128 stands for zero in the data rows.
Here are some numbered points:
110,146,125,106,89,164,74,144,144,120,141,187,174,120,156,83,107,129,103,127,65,97,84,90,61,142,71,176,84,84,147 0
124,52,165,147,137,71,144,170,82,122,112,105,110,98,103,180,192,149,87,82,125,250,165,196,147,96,225,117,136,118,151 1
85,84,127,103,97,133,175,126,144,45,148,80,91,110,115,151,118,86,196,137,140,104,92,180,107,153,123,133,152,130,116 2
84,91,102,81,77,114,98,186,88,63,139,113,113,133,165,123,155,228,65,110,134,128,104,182,170,167,157,197,113,105,64 3
182,210,120,82,164,147,111,119,155,172,107,134,129,202,94,40,135,109,109,215,147,19,198,62,95,118,114,113,140,142,106 4
159,77,87,232,138,73,172,121,76,69,202,72,123,140,127,166,94,130,142,98,87,180,83,169,239,122,160,94,132,183,173 5
151,178,118,139,106,135,79,136,127,205,121,175,163,139,167,148,143,153,62,145,128,153,138,77,140,101,144,92,104,91,135 6
82,87,88,89,70,123,100,182,79,79,127,111,112,133,156,128,151,236,74,117,129,135,92,195,163,182,150,209,101,115,75 7
128,57,97,178,131,85,110,188,132,67,134,85,115,162,101,109,116,152,76,123,86,162,90,145,106,95,186,121,57,34,118 8
14,156,216,82,147,137,133,125,146,251,107,163,126,89,182,133,69,68,185,112,195,96,149,118,89,141,2,146,145,88,118 9
15,164,189,73,156,147,126,136,166,236,106,182,121,82,175,151,52,71,183,99,193,112,148,128,86,157,27,146,131,100,114 10
8,148,204,79,157,128,138,137,152,229,108,160,121,98,197,151,53,74,186,121,180,98,135,130,83,139,2,155,131,71,119 11
132,87,184,140,216,154,160,128,114,214,110,135,94,110,166,102,130,93,130,60,194,124,130,77,153,88,104,112,131,164,93 12
108,119,104,84,127,89,132,132,111,106,72,104,99,147,120,181,118,108,157,152,155,156,134,179,93,147,175,145,106,72,134 13
155,104,152,158,70,96,79,187,98,74,138,150,132,70,125,171,165,144,84,121,98,207,136,91,96,103,254,79,96,105,180 14
137,188,128,142,167,156,117,102,147,244,104,160,168,158,141,120,130,112,107,137,148,141,99,142,105,112,57,131,88,108,172 15
150,143,138,110,163,166,167,72,196,134,160,83,140,129,45,113,73,109,160,133,131,97,213,126,102,114,79,93,187,160,146 16
133,194,161,74,132,188,76,128,135,215,76,211,136,133,202,84,150,63,118,148,154,68,101,67,38,132,47,162,130,121,139 17
106,204,123,192,117,88,83,136,130,156,142,131,149,128,182,162,66,67,125,156,113,128,122,139,81,92,102,60,71,82,185 18
New points follow, each followed by the numbers of its two nearest points above, nearest first.
167,188,116,131,96,135,90,143,111,205,126,175,170,135,171,141,157,152,61,141,130,141,124,74,122,107,150,101,103,94,130 6 15
150,168,125,143,158,110,170,109,107,137,149,94,137,105,106,161,68,117,195,112,129,143,167,111,139,82,138,67,131,143,164 16 18
152,86,75,245,131,82,165,121,95,60,205,87,111,125,122,158,98,125,132,86,67,187,81,185,239,123,143,92,125,176,170 5 8
139,106,189,138,223,164,169,101,107,208,112,139,103,145,166,92,136,89,126,62,193,116,135,74,160,84,74,121,137,171,79 12 15
122,107,123,116,82,152,164,150,132,0,208,78,139,80,139,126,59,99,161,105,98,63,178,135,145,125,132,104,166,205,135 2 16
162,139,87,74,224,93,173,81,49,168,69,144,133,168,52,153,107,147,171,108,168,152,130,135,112,122,215,182,106,162,180 13 15
112,99,98,126,93,150,156,124,120,21,169,68,113,101,99,150,86,165,164,90,83,116,157,161,153,157,117,125,154,170,97 2 5
133,106,79,97,158,95,134,139,108,103,115,121,135,184,90,86,71,147,123,159,100,90,121,165,103,140,183,192,98,119,159 13 8
137,100,173,144,213,167,159,112,120,214,117,135,94,136,146,99,160,115,114,54,209,133,136,69,157,81,111,129,134,159,94 12 15
86,94,130,89,95,140,136,132,147,46,142,70,89,109,91,140,115,116,176,128,142,96,104,198,104,150,113,129,139,141,104 2 13
194,121,129,150,176,160,162,119,108,126,132,100,98,153,134,70,179,131,114,100,158,66,123,86,192,91,131,108,157,188,54 12 4
149,145,100,68,217,99,167,86,63,162,62,135,131,180,57,130,83,133,184,132,164,132,152,143,100,125,208,160,123,166,193 13 16
144,131,155,100,180,164,173,68,185,145,140,94,143,122,53,104,76,112,165,120,122,132,213,123,97,119,83,91,168,166,145 16 2
161,137,48,106,181,126,155,84,114,158,92,87,133,183,70,128,71,173,157,112,128,115,117,130,145,128,151,150,112,135,116 13 16
